Each path below is one point turned by a fixed rotation once a step. After each direction that follows a path, write how fast that rotation turns it, in deg/step (0 if it stays still).
Each turn is a multiple of 5 degrees from 10 to 175, or 0.
Path 1:
[-27  -4  27  -8 -37 -18   9 -10 -12 -41   0]
[ -2  -2  17  -8 -20  19  56   8  20  24  20]
[-14  13 -14  22  18  46   2  30 -23  15 -21]
[ 11  31 -20  27   1 -25  -1  22   1 -41 -18]
[ 21 -24 -22 -22   1  -4  33 -10   0 -36  24]
[-44 -16  12 -43   1  29  10  -6   0  -7 -25]
[-33  37  -1  -3 -26 -13   5  39  12  20  10]
[ 10  15 -15  38 -15  28  16  -4 -28 -12  35]
[ 27  -5  18   8   0  25  14   4   7 -40 -38]
[  4 -25 -19 -28  14 -26  27  42   5   3 -15]
[-46  16 -24 -11  17 -10  18 -19 -31  -6  10]
[-13  37   1  -6 -21  24  -2  -8  35 -26  12]
[ 17 -24  -7  -1 -44  29  -4  37  -3  -1  13]
[ -6  -3  25  15  -7  -7  34   7 -48  -6 -32]
[ 3 25  0  6 36 -4 51 10 24 -8  6]
[-19 -17 -57   2  17  29  -6   8  12 -18   4]
[-13  10 -17 -21 -48 -15  -9  -5 -10 -35 -27]
[ 12   8  22 -35 -27   1  42   8  -8   2  33]
[ -3  -3 -21 -19  16 -13  -3  -9   5 -12  -6]  65
[ 17 -15  17 -14  -4  -5   0   4 -12 -17   1]  85
[ 13 -10 -14  -4  -1  -4   8  13   6  12  25]  135
Path 2:
[ 12 -12 -17  19 -25  -5 -24  13 -24  -2 -53]
[ 22   6   6  48 -10  42  -2  -9 -12 -13  18]
[  8  19 -33  -9 -35  15  42  17  -5   9   7]
[  2 -26  10 -35  -6  52  -6  10   6   0 -22]
[ 50  24   0   0   6   8   7 -20  -7 -10 -42]
[ -8  16 -34  20 -19  25 -25 -33  22  14  -5]
[-12   6   7 -14 -54  10  -4 -11 -42  -8   3]
[ 29 -28 -37   3   6  24 -10  17 -35   0  -1]
[ 33  33  -3 -13  -2  38   0   2  13 -26  25]
[-13  32 -26 -39  -7  22  -1   2   1  38 -21]
[ 12 -20  18 -22  -3  24 -21 -48 -19   8  -6]
[ 39  15 -37  -1 -13 -28 -29 -20 -14 -16  -6]
[-14  18 -12   9 -13  28 -46   8 -12   1  34]
[ 16  15   1 -29  -5   7  20   7 -51  23  23]
[ 35 -28 -24 -35  18  14 -12  -4  19  11  21]
[ 19  44  21 -34   1  -5 -31  -4  16 -12  -7]
[ -9  14  -9   7  10  -2 -40 -21 -16  52  -9]
[ 22 -18  14  -4 -25 -16 -13 -32 -18   1  46]
[-24  -3  -1   4  19 -11  13  -2   0 -16   0]  0
[  2   1   8 -10  13 -21 -14   3   0  12  20]  10
Path 3:
[ -8 -13   9  -2  32   9   7  31 -26  31  -6]
[ 16  14  13   6   4 -10 -25 -26  32  23 -22]
[ -3 -38  16  15 -12  18 -15   5 -23  20  25]
[-20  31  20  11  36   8   9  -7   5  28 -14]
[ 14 -34  -7   0  -9 -19 -32   9   5  30 -21]
[  6  12  33  12  11  32  -2 -26 -14  17  19]
[-36 -14  -4   9  17  -9  -6  26  19  33 -11]
[ 32   2  11   6   7   3 -20 -24 -29  15 -28]
[ -5 -12  23  13   2   0   1   6  27  33  35]
[-31   3   3  -2  19  19 -27  -3 -22  14 -33]
[ 34 -11   3  26  -2 -14  13  -5  14  39 -11]
[-16  -2  34 -16  18   3 -34   2 -17  13  22]
[-11   2 -15  24   9  32   5  -2  25  28 -30]
[  5 -17  26   7   3 -36  -4 -14 -31  27  -6]
[ 18  14   9   7  28  32 -20  11  21  20  17]
[-32 -23  17   0 -15   2  -4 -17   2  28 -25]
[ 23   9  -6  42  28  -7 -12  -2 -21  19   6]
[ -2  -8  35 -35   5  10  -7  10  19  30  -4]
[  0  24   4   8  10   2 -10 -23  -4 -10  -3]  170
[ 17  -3  12 -15  -9   7 -17  -5  12  -3  16]  115
[ 16   0  -8   0   6  28  -1   9 -16  -3  -6]  155
[ -1  18  12  10 -21  -1  -9  19  -4   4  -6]  0
Path 4:
[-24 -25   0 -55   5 -18   6  -2  -8  -8 -18]
[  0 -10  -3 -38  12   0 -30  14 -39  26  10]
[-21  11  -4 -39 -17 -38   7  11 -29   2 -10]
[ -5 -34   4 -32  32  -8   6  14 -37  -1  -7]
[ -4  16  -9 -13  -4 -20 -23  19 -54   1   0]
[ -9  -7   6 -28   8 -28  23  14 -30 -19 -37]
[ 14 -23  -1 -10  21  -2 -34  24 -46 -12 -12]
[ -4  28   6 -18 -16 -18 -12   9 -36 -22 -38]
[ 17 -28   8 -23  17  -1  -6  14 -18 -16 -45]
[  6   7  -3 -15  -9   0 -57   6 -28 -15 -15]
[  5   5  16 -41 -13   0  -2   5  -8  -8 -51]
[ 19 -36  -3 -33   5   0 -41  12  -7  -1 -17]
[-14  16   4 -43 -22  -3 -33 -13 -16   0 -16]
[  8 -26   4 -51  -2  -8   0  11  -4  20 -26]
[-17 -16 -13 -39  -2 -15 -44   0 -20   0   9]
[-18  14  10 -55  -6  -9   8   2 -26  16 -15]
[  4 -38 -11 -34   8 -32  -7  25 -21  11  -1]
[-33   8  -1 -30   8 -13 -16  -5 -49  -9   3]
[ 14  16   6   4  18 -13   1 -10  16  -2  12]  0
[ -3   5  -1  18  11  -9  14  12 -23  -9   1]  25
Path 5:
[-11 -47 -32 -16 -29 -23  18 -13  29  10   4]
[  0 -33 -25  -2   3   3 -22 -22  -2  21 -54]
[-33 -39   0  39  12 -14  18 -23  -9 -13 -13]
[ -2 -19   3  25 -52  18  -5 -22 -30 -16 -18]
[-50 -19 -25  13 -25  27   3  10   5  10  14]
[-18 -10  13  27  -8  16 -43 -24   2  46   1]
[ -8 -47  42  20  -6  14  17   2  23  16   9]
[ 13 -27  11  10 -52 -23 -13  21   0  28 -18]
[-22 -31 -12  13  11   8  17  50  -8  36 -27]
[  1   9  14  54   0 -20  -1  -1 -41  34  -9]
[  7  -5  17  24 -17  37  53  14 -31  12  13]
[  4  16 -23   7 -44  -9   7   5 -15  46  35]
[11 -9 -3 -8 26 32 16 -2  4 63  4]
[ 25 -14  13  15   5 -45  24 -28   6  36  14]
[ 40 -31 -12 -16 -14   5  41  -3 -11  14 -25]
[-12 -10 -59   7  -2 -36  21  -4 -17  22 -10]
[ -3  -3 -20  18  26  27  14 -42 -35  18 -27]
[-16 -16 -13  21 -17  -8  36 -48 -10 -10  31]
[-13  18  -6  10  -5  18   3  -6 -17  -6  13]  55
[-14 -14  -8  -2  -4   4 -11 -20   8 -19  -9]  20
[ -3 -26  -2   0  -3  -1  -1  -5 -22  14   9]  0
Path 6:
[ 30  -3  -2 -22  10 -24   5  19  28 -49 -18]
[  3 -18   4 -19 -22 -39   4  -9  44 -29 -22]
[  6 -21 -10  14 -40 -46   7 -36   9 -21   1]
[ 23  -4  -2  26 -28 -17  17 -20 -34 -43   4]
[ 11   1  27  17  -9   0  40   7 -26 -47 -24]
[ -1 -22  40  19   3 -16  42  15  15 -13 -33]
[ 21 -49  23  34  10 -24  20  -4  24   6  -5]
[ 55 -47 -12   6   5  -5  15 -16   0  -9  14]
[ 42 -18 -26 -24   4  12  47  -9  -3 -25   0]
[ 15  18 -16  -5  -1 -14  57  -7  29 -18 -17]
[ 25  21  -5  32   2 -24  15 -18  47 -17 -24]
[ 43  -2  15  22 -12  -4 -18 -35  17 -31 -25]
[ 25 -18  26 -17 -30  13  11 -41  -5 -22 -26]
[  4  -8  23   1 -28  -3  52 -35 -13   6 -15]
[ 21  10  23  40   4 -10  48 -17 -16  21  -8]
[53  3 28 29 34  5 18 -1 -8  4 -8]
[ 48 -16  29 -26  29  11  15  -3  17   3 -19]
[ 32 -15   6 -38   2 -10  27 -25  36  26  -8]
[-2 27 -4 11  9  1 17 13 -8 -6 -2]  70
[-14  -5  -7  -3  25  -7   0 -19  -9  -4 -10]  0
Path 7:
[ -5 -18  -4 -10  46   1  13  39  -5   4 -25]
[  3  -4   1  13  35 -34  20  22 -30  -2 -30]
[ 43  15  -8  -6  20 -28   8  12 -30  -4 -24]
[ 62   0  -3 -10  17   1  -5  27  -5   2 -13]
[ 44 -30  10  14  41   2   0  24  -2   5  10]
[ 23 -12  10  13  48 -27  16  -6 -16   6  28]
[ 26  17  -6 -24  35 -27  20  -4 -13   7  32]
[ 19   6  -9 -44  27   1  15  35  -4  -7  26]
[ -6 -19   9 -17  33  -6  15  50 -13 -16  15]
[ -7  -4  24  -2  26 -38  10  27 -30 -28   3]
[ 24  13  21 -27   8 -33  -7   7 -32 -30  -4]
[ 42  -6  21 -30  17   4 -25  14 -10 -30  -1]
[ 19 -32  31 -10  42   7 -24   7  -1 -18   6]
[ -2 -16  23  -5  57 -19  -6 -26 -12 -10   5]
[  8  14  -1 -39  46 -16   0 -28 -11  -8   3]
[  4  -1 -11 -49  43  10   1  14   2  -1 -13]
[-13 -21   3 -19  47   0   5  36  -6  -3 -27]
[ -7  -7   4   3  40 -30  12  15 -29  -6 -39]
[-16  -2  16 -16   0   2 -15 -11   0 -19   0]  20
[-16 -23  10  21  11   3   1   9   2   1   1]  90
Path 8:
[ 29  16  50  -6   1  26   2 -13  -8  34  26]
[-12 -70  20   0  -7  12   5   1  -3   7   4]
[ -1   3  19  19  52 -10  -3   1  22  35 -29]
[ 12 -18 -24  10  -9 -23 -32   6 -24  43  35]
[-40  10  15 -24 -14  11  11  27  16  46  -3]
[  0  -5  15   0  28  25  -8  35 -58   3  -2]
[-60  -7  12  40  -6 -17 -11 -19 -16   2  -6]
[  3  37  41   8  21   8 -18   2   9   8  48]
[  4 -39  29  -5 -31  11  26 -22 -27  18  24]
[ -8 -32  44   7  33  20 -16   7  31  11 -25]
[ 17 -26 -12  25  37 -33  -3  -4 -21  32  18]
[-16   2   5  -2 -33  -2 -24   7  21  61   3]
[-11  -9   6 -33  29  14   9  53 -23  15  18]
[-34  -8   7  25  -3   3  -8  -3 -47  22 -43]
[-38  15  16  24  22  -7 -41  12   3  -8  36]
[ -4  19  32   0 -11   1  30 -27 -32  33  39]
[ -3 -41  46  -1 -12  39 -24   2   8  -1  -1]
[ -4 -31  19  20  56 -21  25  -7   0  13   0]
[ 15  10   8   1   2  15 -28   8   6  -2  -4]  160
[ -2   4  22   8  -3   8   4 -19  -2 -19  12]  45
[ 0 15  6 -8 28 -1 13 10 11 -2  6]  145
[  0   2   2 -28   3 -15 -10 -15  -4  -7  -7]  0
Path 9:
[ -4  -8  -4  36  39  21 -29 -15 -28  23  19]
[ 40 -40  11 -12  14  -2  -8  23 -29  32  13]
[-16 -39 -15 -14  25   4  40  27 -12  -8  19]
[ -1 -37 -30   8 -16  46   5  -3  33  -4  11]
[ -1  -5  19  14  37  44  -6 -40   2   8  27]
[ 42 -25  41 -10  13  12 -23  23  -1  -4  31]
[-21 -15  31  -4  22  -1  37  44  12  -1  26]
[-14 -11 -20  37 -10  36  -9  39  27  -6  16]
[-19   9   7  27  13  39 -15 -10  -9  46  20]
[ 20 -29   8   6  20  -7 -37  19 -35  10  26]
[ -9 -48   1 -10  13 -12  35  31 -10  27  13]
[ -2 -38 -45  20  11  32  15  15  13 -17   5]
[  7 -14  -2  -2   5  61   2 -30   2  28  16]
[ 18 -28  27  -9  33  10 -24 -12 -14 -18  38]
[  8 -38  39 -12   6  -4  26  28  24  10  21]
[-17  -5  -4  34  23  33  19  38  29 -20  11]
[ -4   8   6  19 -10  58 -21  14   6  34  19]
[-12  -8  18   9  29   4 -35   5 -36  11  39]
[  8  -4   8 -10 -21   4   4   1  10  26  -4]  170
[  4 -18 -25  -4   1  -5   4 -10 -17   9  -7]  40
